A single turn carries every row of the set below to another of its rows. Some are shown first; where does it send the rows asked next?
Bida: [ -6   1  -9   5 -14  18   4 -13  -1  17   4   4  -4   2   4  -9   8  -6
 -20  -1 -10  -2   5   4   9  -5   5 -15   0   6  -1]
pum: [  5  12  -2   0   2  15 -22  -2  26   2 -11  -6   5  -9   0 -18   5  -8
  -9   6  -2   5   0   6 -10  20   4   2   4  -6   3]
kis: [ -6  10  -7   3   3  11 -11   1  24  11  -5   3   4   2  -1  -9   7   9
  -1  10   0 -12  12  -2   7  20  10  18   5  -5   5]
natuv: [-12  -3  -1  -7  20   2 -11   8  19  12  -4   5   7   7  10   0  16   7
 -14  -6 -28  10  -2 -18 -12  22  14 -11   3 -10  -1]
Til: [ -1  -9  -4 -15  15  15  -8  -8  17  -6  -1   1   0  -6  -4  -2  19  10
  -9   9   4   8  18  12   0   6  -1  -6  -3 -11 -27]
pev: [-14  -3   7  -5   7  10   7 -12   1  19  -9   3  -6 -10   0  -8  24   6
 -14   7 -11   2  -4  -6  -5   1  22 -17  -9 -14 -13]
gugel: [  3   6 -15  -5   8  13  13   2   3   4 -15  21   7 -14   1   9  15   1
 -17 -12 -11   0  -6 -11 -18   1  16  -8   6 -18 -14]
baziv: [  1  -3  -1  -2  15  11   4 -15  12   6 -20   4  14 -10   6   0  31   8
  -4  -1 -25   3   9  -4   2  28  -1  -4   3  -4 -18]
fiva: [  5  -3  -6   4  -5  14  -1   6   0  10 -11   5   2  -3   1  -7  26  -7
 -12   4  -6   5  13  -4  25   6  14  -5  -9   8  -2]
Mifa: [ -2  -6 -14  -2  15  14  -1  18  23  -1   0  -7   6 -13   5   1   5   7
 -10   1  13  11  21  -3  -4  21   2  -6   0  -1 -10]
vupe: [ 16 -10  -6  -8  -2  12 -14  -1   4   5   4  -1  12  -5  -4 -21   0  18
 -12   9 -16   0   1 -11   5   3   8  -2   2  -3  -6]
medu: [ -9  -2   1  -1 -11  36  -5   2   1   0   4   5   4   1  12   0  16   3
  -2  -3  -2   4   9  -8 -10  25  10  -8  -8   0   9]
tono: [  6 -12   6  -8   3   1  14  10  -4  -1  -8   9   5   6   4   5  21 -13
 -26   7 -14   9   7  -2  -5  15  17  -9   7 -10  -3]
gorat: [ -5  -2  -5  -5  10  -6   2   6  16 -11  17   4   0  -2  21   1   1   8
 -17  13 -14   2   5   0 -15   6   6  -7  -6  -7  -6]
vevup: [-20  -8 -12   1   8  14 -22  -3  18   2   1  15   5   7  -2   5  25   2
 -13   7   3   2 -14 -13   0  -1   1  -5  16   0  -1]
getom: [ -4   9 -20  10  -8   4  -1  11   7   1  -3  16   1  -9  18   3  14  -2
  -3  13   2  -2  10  -7 -20   4  12  -1  11   2 -22]
ler: [ 12  -8  -7   0   4  10  -7   3  19  11  -2  12  18  -2 -15 -12  14   2
 -23  -5 -10  12   7 -10  10   4  17   2   2   6   6]
bupa: [  6  10  -4  -7   8 -12  -5  -7  11  12 -11   4   4  16  15  13  25   8
 -12   1  -7  12   1 -15  -4  10   9 -12   7  -3 -17]
Givu: [ -6   7 -16  10   4  23   2 -16  17   9 -15  19  19 -11   3  10  21  -9
  -9   7  -5  -2  -9   1 -11   4   2  -1  -4  -2 -16]
Tob: [  7   2 -11  -5 -12  14 -17  -3  -4  10   2  -2   7   4   7 -15   0  -3
  -3  -5 -14   8   6   1  -5  -5  20 -14  11  -5  -8]
mov: [  1  -6   4   0   5   5  -4   5  18   3  -3  10  -1 -24  17  -1  20   7
 -10  -1  -3   4   6  -7 -10  -3  10  -7  -3  -3 -36]
gemo: [ -4  -4  -1  -3   9  12  -5 -14  11  12  -3   7   8 -20   8  -9  16 -13
  -8  -2 -15  -3   3  -7  -4  -5   9 -12  31  -5 -16]
Vozog: [ 2  3 -5  5  6 20  0 -6 12  3 13 12  4 10  6 -1 16 -6 -1 -5 -1 -4 21 -6
 -1 16  2 11 -3 -5 12]
bosek: [ -3  -8 -15  19  13  26  -7  10   9   2   2   8  12 -18   8  -8   4   9
  -9  -8   5   0  -3  -6 -18  12   7   4  11 -11  -4]
Nere: [ -2   1 -12   8   8  17  -7 -20  -6  -4  -7   9   6  -3  12 -11  19  17
  -1  -2   0   0  -4  11 -14  12   5   5  -1 -18  -1]
Lupo: [ 13  -1 -12 -21   6   9  -8  -7  10  11  -6  -1  21 -11  17  11  11   7
 -10  17   3  -1   3  -6  -2  -6  15  -1   8   0 -12]
Soz: [ -3 -10   6   7   0  -3   5 -18   0  -5  -4  16  13  -1  10   9  16   4
 -11   0 -20  -5 -14  -5   3  16   9  -1   3 -12 -20]
funif: [-16   1 -13  -4  -1   7 -10 -13   3   0 -17  14   0  17   8  -5  23   0
  -6  -2  -6   3   6   5  -3  27  -2  -6  17  -7   3]
Tibev: [ -7 -14  -7  14   6   6  -6 -11   1   2   2  -4  13  -8  12   6   9   3
 -21  -6   1  -1 -11   3  -4  11   6  -6 -17 -23  -2]
migo: [ -8  -9 -15   3   5  17  -6  14   6  15 -12   6   2  -6  -3  -2   7  -1
 -21 -13  -4  -1  12 -10 -13  20   9  -9  20 -21 -20]
Vized: [  6  -2 -17   2   1  -7   0  -4  -4  -4  -6   0   4  -2  16   6  32  14
  -9  -4   4   7  10   1  -2  17   7  -5  21   0   3]
Dapud: [-24  -9  -7  -3   8   5 -13  -3  25   3  -3   1   0  11   2   0  12  -5
 -13   6   5   9   8  -7   5  21 -10 -10  -9  -1  -5]
Tefam: [-13   0  -1  -7   9   6   0   8  29  -3  -3   7  12  -3  14  12   8   0
 -24   8 -13   0  -4  -9   4  -6  -2 -14  16  -2 -14]
kag: [-11   9  -1   5 -10  23  -3  -8  10  -5  -6 -10   5 -13  -1 -19   7   7
 -11  -1  -8  10  11  -9 -18  18  -2 -10   3  -4   4]
temi: [ -4 -15   0   8  -3  -8  -2  -3   8  10   4   7  19   6   5   5  12   2
 -23  10  -3   4   6 -27  -6  -1   9   9   3   1 -11]

vupe goes to Tob
pev goes to tono
Where do these go?
Dapud goes to Mifa
bupa goes to Tefam
gorat goes to getom
pum goes to kag
Til goes to migo

